Each row has a hidden score. How much does it go up from the first row of each pair to the second? 15 means little or no change, 30 a big rise and 0 a big fall. The score is a weighted sum of the row's numbers plus the product of two more (or one squared), each taken from its middle value.
(-0.17, 0.32, 0.45, 0.63, 0.89, -0.04, 0.45, 0.84, 1.12, 0.59, 1.41)
(-0.46, 1.58, 0.55, 0.21, 1.30, 1.75, 0.36, 0.36, -0.67, -0.91, -0.32) -> 10
(0.88, 0.70, 0.04, 0.73, -0.07, 1.77, -0.43, -0.09, -0.53, 0.89, 2.11)
(-1.24, 0.76, 0.32, 0.69, 0.21, -0.49, -0.67, 0.83, -0.26, -0.05, -0.45) -> 10
(0.34, 0.96, -1.22, 0.24, -1.59, -0.17, -1.02, -0.40, 0.05, 0.79, -0.22)
(-0.72, -1.87, -0.26, -0.59, 1.25, 1.13, 1.54, -0.96, 0.37, -0.06, 0.21) -> 25
(-0.83, 0.21, 0.64, 0.59, 1.09, -1.06, 0.56, 1.73, 0.56, -1.04, -0.54)
(-0.66, 0.51, 2.35, -1.19, 1.89, -2.18, 0.52, 0.62, 1.70, -0.75, 0.73) -> 18
(0.87, -1.28, -0.05, -1.37, -0.54, 0.13, -1.03, -1.54, -0.92, 1.00, 0.66)
(0.53, 1.18, -1.09, 0.86, -1.54, -0.43, -0.29, 0.93, 0.19, 0.34, -1.26) -> 14
(0.05, 0.16, 1.29, -0.61, -0.28, -2.07, -0.96, 1.12, 1.88, 1.43, 1.71)
(-0.53, 0.91, 0.74, -0.54, -0.75, -1.18, -0.40, 1.29, -0.57, 0.05, -1.03) -> 11
(-0.36, -1.04, 0.45, -0.86, 2.10, -0.80, 1.53, -1.20, 1.14, -0.40, -0.04)
(0.07, 0.56, -0.35, 0.72, -0.57, 0.46, -0.89, 0.46, -0.43, 0.27, 0.48) -> 9
(0.15, 0.48, -0.62, 2.27, 0.56, 0.68, 1.56, -0.35, 0.47, -1.08, -0.63)
(-0.57, -1.22, -0.63, 1.37, 1.53, 1.54, 0.32, -0.57, -0.03, -0.29, 1.97) -> 17
(0.29, -2.01, -0.55, -1.85, -0.02, 0.02, -0.53, -1.13, 0.32, 1.62, 1.48)
(-0.01, 0.03, -0.21, 0.92, 0.39, 1.04, 0.31, 0.40, -0.06, 0.30, 1.15) -> 14
(-0.25, 0.26, -0.05, 0.80, 0.57, -1.58, 0.05, -0.98, 2.54, 0.65, 1.22)
(-0.25, -0.33, -0.71, -0.98, 0.53, -0.55, 0.19, -0.18, -0.31, -0.43, -1.60) -> 9
(-0.17, -0.30, 1.23, -0.30, 0.65, -0.53, 0.54, -0.05, -0.46, -0.81, -0.88)
(-0.17, 0.18, 0.19, 0.61, 0.47, -0.40, 1.82, 0.28, 0.46, -0.49, -0.77) -> 14
(-0.45, 0.62, 0.28, 0.86, -0.09, 0.68, 0.45, 0.85, 0.16, -0.24, -0.62)
(-1.09, 0.20, 0.68, -0.52, 2.14, 0.56, 1.05, -0.74, -0.16, -0.97, -1.40) -> 12
(0.24, 0.87, 0.18, 1.43, 0.47, -0.17, 0.99, -0.04, -0.20, -0.67, -1.10)
(0.31, 0.03, 0.29, -0.58, -0.54, -0.73, -0.80, 1.16, 0.75, 1.11, 0.23) -> 16
(-0.72, 0.10, 1.14, 0.35, 0.44, -2.14, 1.04, 1.63, 0.77, -0.87, -0.43)
(0.42, 0.10, 1.29, -1.35, 0.64, -1.17, 0.10, -1.66, -0.39, -0.14, -0.33) -> 5
(-0.19, 0.31, 0.58, -0.33, -0.39, -1.88, 0.13, 1.08, 0.99, 0.74, 0.08)
(0.27, 0.91, -1.00, 0.50, -1.06, 0.14, -0.14, -0.26, -0.06, -0.07, -0.80) -> 12
(-0.01, 0.14, 1.15, -0.50, 0.80, 1.06, -0.51, -0.67, -1.67, -0.69, -0.07)
(0.07, 0.48, 0.20, 0.29, -0.16, -0.39, 0.12, -0.30, -0.58, -1.57, -2.14) -> 23
(0.74, 0.75, -1.25, 0.23, -1.53, 0.49, -0.81, 0.42, 0.32, 1.18, 0.20)
(-0.26, 0.37, 1.55, 0.20, 1.09, -1.50, 0.77, 1.34, 1.82, -0.26, 0.35) -> 23
(-0.67, -0.29, 0.33, -0.23, 1.44, 0.99, 0.50, -0.29, -0.16, -0.30, 0.00)
(0.58, 0.34, -0.08, 0.53, 0.61, 0.23, 1.19, -0.07, 1.03, 0.10, 0.00) -> 17
(0.69, 1.09, -0.68, -0.01, -1.25, 0.73, -0.08, -0.30, 0.44, 0.32, -0.62)
(0.07, 0.83, 0.19, -1.29, -0.46, -1.15, -0.44, 1.01, -0.56, -0.03, -1.28) -> 12
(0.34, 0.47, -0.26, 0.04, 0.10, 0.69, 0.14, 0.38, -0.34, 0.08, -0.39)
(0.03, -2.44, -1.48, -1.22, -0.96, -0.29, -0.48, -0.67, 0.66, 2.24, 1.42) -> 20
(0.25, -1.77, -1.20, -1.41, -0.47, 1.46, -0.65, -0.87, -0.44, 1.44, 0.78)
(-0.44, 0.16, -0.30, 1.53, 0.72, 0.37, 1.35, 0.30, 1.17, -0.25, 0.01) -> 16
(1.91, -1.27, 0.14, -1.47, -1.13, -0.40, -1.28, -3.39, -2.54, 0.62, 0.20)
(-0.49, 0.76, 0.62, 0.43, 0.85, -0.51, 1.51, 1.18, 2.24, -0.40, 0.40) -> 26
(0.68, 0.82, -1.37, 1.01, -1.81, -0.19, -0.70, 0.03, 0.53, 0.19, -0.47)
(-0.44, 0.96, 1.22, 0.48, -0.54, 1.16, -1.48, 1.56, -1.24, 0.28, 1.34) -> 13
(-0.66, 1.03, 2.09, 0.27, 0.73, -1.78, 0.43, 1.75, 1.89, -0.03, 0.70)
(0.18, 1.08, 0.23, 0.22, -1.68, -0.55, -1.50, 0.57, -0.02, 1.01, 0.55) -> 7
(0.51, 0.56, 0.66, -1.11, -0.94, -0.93, -0.48, 0.64, 1.29, 1.96, 1.73)
(-0.65, 0.74, 0.49, 1.92, 0.86, -0.23, 0.66, 1.17, 0.11, -1.03, 0.18) -> 15
(-0.06, 0.68, -0.15, 0.42, 0.93, 0.78, 0.88, -0.05, -0.10, -0.65, -0.33)
(-1.27, 0.87, 0.59, 1.19, 0.38, -0.56, 0.25, 1.43, -0.44, -0.95, -1.32) -> 17
(0.92, 0.87, -0.62, 0.22, -0.83, 0.99, 0.17, -0.18, 0.04, 0.65, -0.02)
(0.17, 1.06, 0.63, 0.69, -0.41, 0.78, -0.09, 0.65, -1.70, -0.98, -0.94) -> 15
(0.04, 0.46, 0.07, -0.18, -0.25, -1.04, -0.23, 0.95, 0.54, -0.46, -1.51)
(0.14, -1.51, -0.69, -0.77, 1.26, 1.85, 0.92, -1.23, 0.04, -0.24, 0.22) -> 19
(-0.01, -1.07, -0.79, -0.74, 0.73, 0.66, -0.29, -1.45, -0.35, 0.03, 0.50)
(0.64, 0.74, 0.32, 0.78, -0.73, 0.92, -0.35, -0.18, -0.57, -0.21, 0.13) -> 16
(-0.90, -0.10, 1.65, -1.38, 1.79, -1.59, -0.08, 0.65, 0.78, 0.38, 0.33)
(0.19, -0.02, -0.01, 0.28, 1.06, 1.14, 1.03, 0.09, 0.27, 0.07, -0.36) -> 16
(-0.54, -0.11, 1.26, 0.85, 0.30, 0.24, 0.18, 1.12, -0.36, -0.50, 1.19)
(0.40, -1.23, -0.56, -1.42, -0.29, 0.20, -1.20, -1.17, -0.68, 1.33, 0.81) -> 7
(0.44, -0.91, -0.77, -1.48, -0.60, 0.71, -0.92, -0.12, -0.40, 1.62, 1.94)
(0.20, -0.26, -0.33, -0.23, 0.14, 0.30, 0.80, -0.75, 0.14, 0.05, -0.72) -> 14
(0.51, -1.87, -0.73, 0.49, -0.72, -0.37, -0.24, -0.94, -1.48, -0.42, -0.08)
(1.03, 1.34, 0.77, -1.13, -1.21, -0.70, 0.27, -0.33, -0.38, -0.17, -1.13) -> 12
(0.14, 1.60, -0.80, 1.13, -0.39, -0.02, 0.26, 0.43, 0.62, -0.36, -1.34)
(0.43, -1.56, -0.80, -1.28, -0.68, -0.28, -0.39, -0.95, 0.53, 1.15, 1.16) -> 21
(-0.66, -0.43, 0.47, 0.29, 0.83, -0.68, 0.28, -0.17, -0.16, -0.76, 0.13)
(-0.68, 0.51, 1.56, 0.24, 1.89, -0.28, 0.77, 0.32, 0.15, -0.47, -0.38) -> 10
(-0.07, 0.65, 0.68, -0.29, -0.11, -1.68, 0.47, 0.45, 1.82, 0.64, 1.27)
(0.57, 0.35, 0.56, -0.15, -0.41, 0.45, -0.05, -0.07, 0.13, 0.63, 0.66) -> 12
(-0.31, 1.11, -0.47, 2.46, 0.31, 1.39, 0.75, 0.15, -0.17, -1.02, -0.45)
(0.65, 2.00, -0.84, 0.23, -0.98, 0.54, -0.82, 0.31, -0.36, 0.77, -0.67) -> 7
(-1.12, -0.16, 1.28, -0.24, 2.03, -1.43, 0.26, 1.24, 2.20, 0.23, 0.23)
(0.50, 0.46, -0.88, 1.82, 0.32, 2.53, 0.41, -0.25, -0.45, -0.15, 1.29) -> 16
(-0.45, 0.61, 0.09, 1.01, 0.45, 0.00, 1.29, 1.11, 1.01, -0.33, -0.27)
(-0.55, 0.12, 0.09, -0.55, 0.17, -1.08, -0.25, 1.02, -0.08, -0.96, -1.90) -> 15
(-0.43, 0.16, 0.02, -0.01, -0.30, -0.93, 0.57, 0.08, -0.08, -0.96, -2.05)
(0.26, 0.67, 0.42, 0.00, 0.65, -0.56, 1.17, 0.94, 1.43, -0.35, 0.41) -> 14
(-0.17, 0.67, 0.44, 1.11, -0.19, 0.94, -0.55, 0.74, -0.56, -0.06, 1.24)
(0.40, 0.80, -0.92, 0.98, -0.65, -0.51, 0.64, 0.06, 1.27, -0.90, -1.26) -> 20
(-0.69, -0.23, -0.29, -0.34, 0.66, 1.02, -0.21, -0.70, -1.09, -0.63, 0.06)
(0.22, 0.85, -0.60, 0.41, -0.91, 0.47, -0.09, -0.32, -0.52, -0.40, -1.19) -> 15
(0.18, 0.73, 0.55, 0.43, 1.07, 0.05, 0.04, 1.25, -0.30, -0.94, -1.71)
(0.44, -2.23, -1.07, -1.13, -1.33, -0.41, -0.92, -0.56, 0.30, 1.73, 1.03) -> 21
(0.92, 0.79, 0.01, 0.64, -0.02, 0.74, 0.30, -0.73, -0.17, -0.04, -0.06)
(0.36, 1.90, -0.77, 0.85, -1.32, 0.32, 0.46, 0.83, 0.37, -0.53, -2.02) -> 16
(-0.78, -0.65, -0.25, 1.66, 1.49, 0.41, 0.98, -0.29, 0.36, -0.91, 0.68)
(0.10, -1.20, -0.83, -0.86, 0.35, 1.38, -0.08, -1.17, -0.89, 0.48, 0.34) -> 10
(-0.65, -1.62, -1.42, -0.50, -0.03, 0.09, -0.20, -0.13, 0.05, 0.99, 0.85)
(-0.53, 0.66, -1.02, 2.90, 0.74, 1.13, 1.23, 0.09, 1.40, -1.45, 0.31) -> 23
(-0.36, 0.87, 0.76, 2.02, -0.07, -0.12, 0.81, 1.19, 0.80, -0.66, 0.00)
(0.07, 0.62, 0.09, 0.41, -0.21, 0.34, 0.15, 0.57, 0.19, -0.44, -0.30) -> 12
(0.08, -0.92, 0.22, -0.74, -1.00, -0.38, -0.42, -0.29, -0.56, -0.14, 0.38)
(-0.27, 0.85, 0.80, 0.20, -0.16, 0.23, 0.14, 0.42, -0.19, -0.87, -0.79) -> 12
(0.24, 0.55, -1.08, 2.11, -0.13, 2.54, -0.48, 0.62, 0.58, 1.66, 2.67)
(0.23, -0.37, 0.95, -1.58, 0.27, -0.96, -0.07, -0.44, 0.26, -0.03, 0.03) -> 6
(0.06, 0.89, 0.54, -0.65, -0.63, -0.85, -0.91, 1.24, -0.64, 0.23, -0.55)
(-0.87, -0.16, -0.31, 0.23, 0.28, -0.56, 0.15, 1.98, 1.16, 0.20, 0.02) -> 21
(-0.08, -0.70, 0.06, -0.70, 0.77, 0.46, -0.43, -2.90, -1.92, -0.97, -0.53)
(0.48, -0.02, -0.22, -0.35, 0.47, 1.66, -0.29, -0.85, -1.27, -0.49, -0.16) -> 15
(-0.94, -1.24, -0.04, -0.54, 1.13, 1.24, -0.82, -0.81, -1.18, -0.64, 0.22)
(0.82, -0.60, 0.08, -0.80, -0.08, 0.46, -0.34, -1.58, -0.91, -0.34, -0.01) -> 16
(-0.02, 1.28, 0.82, 0.70, -0.25, -0.51, -0.03, 1.07, -0.64, -1.02, -1.37)
(-0.54, -0.55, -0.28, 0.46, 1.88, 0.20, 1.49, -1.00, 0.88, -1.77, -1.20) -> 19
(0.79, 1.11, 0.67, 1.13, -0.83, -0.14, 0.71, -0.18, -0.73, -0.87, -0.68)
(-0.01, -0.46, -0.50, 0.45, 0.71, 1.06, 1.72, -0.23, 0.34, -0.78, -0.45) -> 16
(0.64, -0.15, -0.40, 1.20, -0.51, 0.63, -0.55, 0.48, -0.40, -0.14, 0.39)
(0.90, 1.93, -0.08, 0.04, -1.87, 0.75, -1.22, 0.23, -0.40, 1.18, 0.74) -> 11
(-1.57, 0.41, -0.21, 0.93, 1.01, -0.32, 0.76, 1.55, 1.14, -0.85, -0.98)
(-0.48, -0.69, -0.38, 0.03, 0.24, 1.36, -0.62, -0.57, -1.37, -0.34, 0.10) -> 11
(-0.09, -0.39, 0.28, -0.20, -1.33, -0.54, -0.71, 0.34, -1.48, -0.45, -0.15)
(-1.48, 0.34, 1.69, 1.53, 2.02, -0.26, 0.15, 1.29, 1.10, -1.41, 1.63) -> 18
(-0.64, 1.21, -0.30, 0.51, 1.65, 2.66, 0.65, -0.12, 0.12, -1.21, -0.62)
(-1.12, -0.37, 1.46, -0.88, 1.49, 1.03, -1.30, -0.21, -2.08, -0.77, -0.22) -> 6
(0.06, 0.94, 1.11, 0.20, -0.66, -0.16, 0.39, -0.03, -0.91, -1.22, -0.38)
(-0.77, 0.56, 1.27, -0.19, 0.73, 0.00, -0.08, -0.36, -0.53, -1.40, -0.72) -> 12
(-0.37, 1.20, 1.92, -0.47, 1.60, -0.97, 0.48, 0.33, 0.64, -1.08, -0.93)
(-0.86, 1.33, -0.13, 2.13, 0.39, 1.16, 0.61, 0.99, 0.38, -1.12, -0.10) -> 16
(-0.41, 0.27, 0.83, -1.28, 2.34, 0.06, 0.92, -1.71, -0.29, -0.85, -1.56)
(-0.48, -1.07, -1.00, -0.51, -0.02, 0.67, -0.65, -0.73, -0.47, 0.71, 0.84) -> 18
(-0.26, 0.74, 0.08, 0.26, -1.00, -1.59, -1.00, -0.52, 0.54, 0.35, 1.14)
(-1.01, 0.05, 0.22, 1.14, 0.36, 1.89, -0.60, 0.20, -0.68, 0.13, 1.39) -> 15
(0.36, 0.49, -0.04, 0.02, -1.08, -0.60, -0.61, 0.03, -0.94, 0.33, 0.17)
(-0.14, -0.14, -0.41, 0.14, 0.59, 0.93, -0.25, -0.98, -1.10, -0.69, -0.27) -> 14
(-0.24, -0.03, 0.11, 1.86, 0.41, 0.11, 0.95, 0.81, 0.95, -1.52, 0.51)
(-0.22, 0.16, 0.25, 1.00, 1.35, 1.27, 0.64, 0.93, 1.46, 0.96, 1.55) -> 13
(-0.04, 0.20, 0.08, -0.18, 0.09, -1.03, 0.66, 0.37, 0.12, -0.11, -1.09)
(-1.04, 0.14, 0.67, 0.49, 0.56, -0.38, -0.18, 1.91, 0.58, -0.66, 0.26) -> 19
(0.25, 0.20, -0.51, 1.32, 0.09, 0.61, 0.84, 0.24, -0.32, -1.18, -0.31)
(0.06, 0.54, 0.22, 0.37, 0.21, -0.06, 0.10, 0.44, -0.24, -0.17, -0.37) -> 10
(-0.67, -0.25, -0.63, 1.28, 0.06, 0.23, -0.19, -0.35, -0.71, -1.34, 0.09)
(0.44, 0.10, -0.58, 0.11, -0.74, 0.80, 0.54, 0.35, 0.91, 0.30, -0.22) -> 17
(-1.12, 0.62, 1.11, 0.91, 1.67, 0.03, 0.51, 1.09, 0.67, -0.11, 2.02)
(-0.80, -2.70, -2.06, -0.96, -0.23, -0.17, -1.78, 0.16, 0.53, 2.15, 1.89) -> 14
(-0.07, 0.58, 0.50, 0.22, -0.62, -0.31, 0.03, 0.03, -1.07, -0.69, -1.26)
(1.51, 0.75, 0.38, -0.83, -1.20, 0.79, -1.03, 0.27, -0.78, 0.92, 0.82) -> 12
(-0.38, 0.03, 1.28, -1.46, 1.61, 0.27, -0.36, -0.98, -1.33, -0.38, -0.45)
(0.51, 1.62, -0.69, 0.99, -0.99, 0.04, 0.90, 0.37, 0.84, -0.13, -1.78) -> 20
(0.78, -0.81, -0.64, -1.45, -0.52, -0.63, -0.30, -2.60, -0.57, -0.20, -1.14)
(-0.40, -0.12, 0.37, 1.02, -0.17, -0.42, -0.28, 0.07, 0.82, 0.56, 1.57) -> 18
(1.08, -1.02, 0.18, -2.48, -0.74, 0.11, 0.14, -0.78, -1.51, 0.19, -1.61)
(-0.37, 0.88, 0.93, -0.49, 1.59, 1.18, 0.35, -0.13, -0.88, -0.86, -0.95) -> 12
(-0.02, -0.26, 0.06, 0.23, 0.57, -0.99, 0.37, 0.86, 2.51, 0.90, 2.62)
(0.76, -1.61, -1.21, 0.35, -1.21, -0.45, 0.96, -0.07, -0.81, -0.87, -0.66) -> 15
(0.99, -0.88, -0.16, -1.38, -0.46, -0.13, -0.52, -1.63, -1.27, 0.67, 0.21)
(-0.61, -1.40, 0.35, -1.80, 0.40, 0.17, -1.16, -0.47, -1.35, 0.75, 0.44) -> 14
